Each row has a name. After each piece below comes the name of the row it's from, unless a question asks for something else. Each question is about the rows just above it.

K574: [-1.05, +0.87, +6.40, -4.61, -1.36, +0.21]
K633: [+0.20, -1.36, -4.61, -1.05, +6.40, +0.88]
K378: [+0.21, +6.39, +0.88, -4.61, -1.36, -1.05]
K188: [-4.61, -1.05, +0.20, -1.36, +0.87, +6.40]
K17: [+4.75, +5.48, -0.50, +1.64, -0.27, -1.95]
K821: [+0.88, +0.21, -1.36, +6.40, -4.61, -1.05]
[-4.61, -1.36, -1.05, +0.20, +0.87, +6.40] is which row reordered?	K188
Put [-4.61, -1.36, -1.05, +0.20, +0.88, +6.40] back in order: which row is it?	K633
Which row holds these entries in another order? [-4.61, -1.36, -1.05, +0.21, +0.88, +6.39]	K378
[+6.40, +0.87, -1.36, +0.20, -1.05, -4.61] is which row reordered?	K188
[-1.05, -4.61, +6.40, -1.36, +0.21, +0.88] is which row reordered?	K821
Put [-4.61, -1.36, -1.05, +0.21, +0.87, +6.40] back in order: which row is it?	K574
Which row holds these entries in another order? [-4.61, -1.36, -1.05, +0.21, +0.88, +6.40]	K821

K575: [+0.64, +1.24, -1.75, -0.25, +0.94, +1.43, -0.17, -0.69]
K27: [-0.15, +7.82, -1.73, -1.64, +1.70, +3.83, +2.42, -1.45]
K107: [-3.89, -1.03, +7.98, -2.81, +2.31, +3.80, +1.74, -3.63]
K518: [-3.89, +2.31, +7.98, -1.03, -3.63, -2.81, +3.80, +1.75]
K787: [+1.11, -5.80, -0.86, +1.39, -0.29, -1.87, -2.70, +0.55]
K124: [-1.44, -2.18, +3.67, +0.33, -2.05, -2.57, +0.56, +1.19]
K597: [+4.12, -5.53, +3.79, +2.05, +3.04, -1.94, -0.54, -0.42]
K242: [-0.28, +1.39, +1.11, -2.70, -0.86, -5.80, +0.55, -1.87]
K328: [-0.90, -3.93, +2.85, +0.80, -1.77, -2.85, -0.46, +1.21]
K237: [+2.05, +3.79, -5.53, -0.54, +3.04, +4.13, -0.42, -1.94]
K857: [+1.51, +2.43, -8.08, -3.50, -5.69, +5.36, -1.50, -1.09]
Put [-3.63, +1.74, +3.80, +2.31, -2.81, +7.98, -1.03, -3.89] back in order: which row is it?	K107
Put [+0.55, -2.70, -1.87, -0.29, +1.39, -0.86, -5.80, +1.11] back in order: which row is it?	K787
Put [-5.53, -1.94, -0.54, -0.42, +2.05, +3.04, +3.79, +4.13] back in order: which row is it?	K237
Which row holds these entries in another order? [-5.80, -2.70, -1.87, -0.86, -0.28, +0.55, +1.11, +1.39]	K242
[-5.80, -2.70, -1.87, -0.86, -0.29, +0.55, +1.11, +1.39] is which row reordered?	K787
Put [+1.75, +3.80, -2.81, -3.63, -1.03, +7.98, +2.31, -3.89] back in order: which row is it?	K518

K189: [+5.66, -0.81, -5.03, -8.72, -6.22, -6.49]
K173: [-8.44, -7.46, +4.21, +1.81, +7.69, +1.36]
K310: [-3.66, +3.23, +5.80, +8.72, +3.93, +7.74]
K425: [+3.93, -3.66, +5.80, +3.23, +7.75, +8.72]
Put [+7.74, +3.93, +8.72, +5.80, +3.23, -3.66] back in order: which row is it?	K310
[-8.72, -6.49, -6.22, -5.03, -0.81, +5.66] is which row reordered?	K189
[-6.22, -6.49, +5.66, -0.81, -5.03, -8.72] is which row reordered?	K189

K623: [-0.15, -2.30, +0.59, +1.40, +5.52, +0.47, -0.24, -2.37, +2.51, +0.31, -1.62, +3.13]
K433: [-0.15, -1.62, +5.52, -0.24, -1.36, -2.30, +0.48, +0.59, -2.37, +1.40, +0.31, +2.51]
K466: [+1.40, -0.24, -1.62, +0.59, -0.15, +5.52, -2.30, +0.47, +3.13, -2.36, +2.51, +0.31]
K337: [-1.62, +3.13, +0.47, +0.31, +0.59, -2.30, -2.37, +5.52, +1.40, -0.24, +2.51, -0.16]
K975: [+2.73, +7.34, +0.94, -0.96, +1.97, -2.09, +2.16, +2.48, -2.69, +2.94, -1.44, -1.18]
Put [+0.59, +5.52, +2.51, -0.24, +1.40, +3.13, -1.62, +0.31, -2.37, -2.30, +0.47, -0.15] back in order: which row is it?	K623
[-2.30, -2.37, +1.40, +0.59, -0.24, +2.51, +5.52, +3.13, +0.31, -0.15, -1.62, +0.47] is which row reordered?	K623
[+2.51, +0.31, +1.40, -2.37, +0.59, +0.48, -2.30, -1.36, -0.24, +5.52, -1.62, -0.15] is which row reordered?	K433
Put [-1.18, -1.44, +2.94, -2.69, +2.48, +2.16, -2.09, +1.97, -0.96, +0.94, +7.34, +2.73] back in order: which row is it?	K975
[-2.37, +0.59, +1.40, +0.31, +0.47, -1.62, -0.16, +2.51, -2.30, +5.52, -0.24, +3.13] is which row reordered?	K337
Put [-2.37, -2.30, -1.62, -0.24, -0.15, +0.31, +0.47, +0.59, +1.40, +2.51, +3.13, +5.52] back in order: which row is it?	K623
Put [+0.48, -0.15, -2.37, +5.52, -1.62, -0.24, +0.31, +1.40, -1.36, +2.51, +0.59, -2.30] back in order: which row is it?	K433

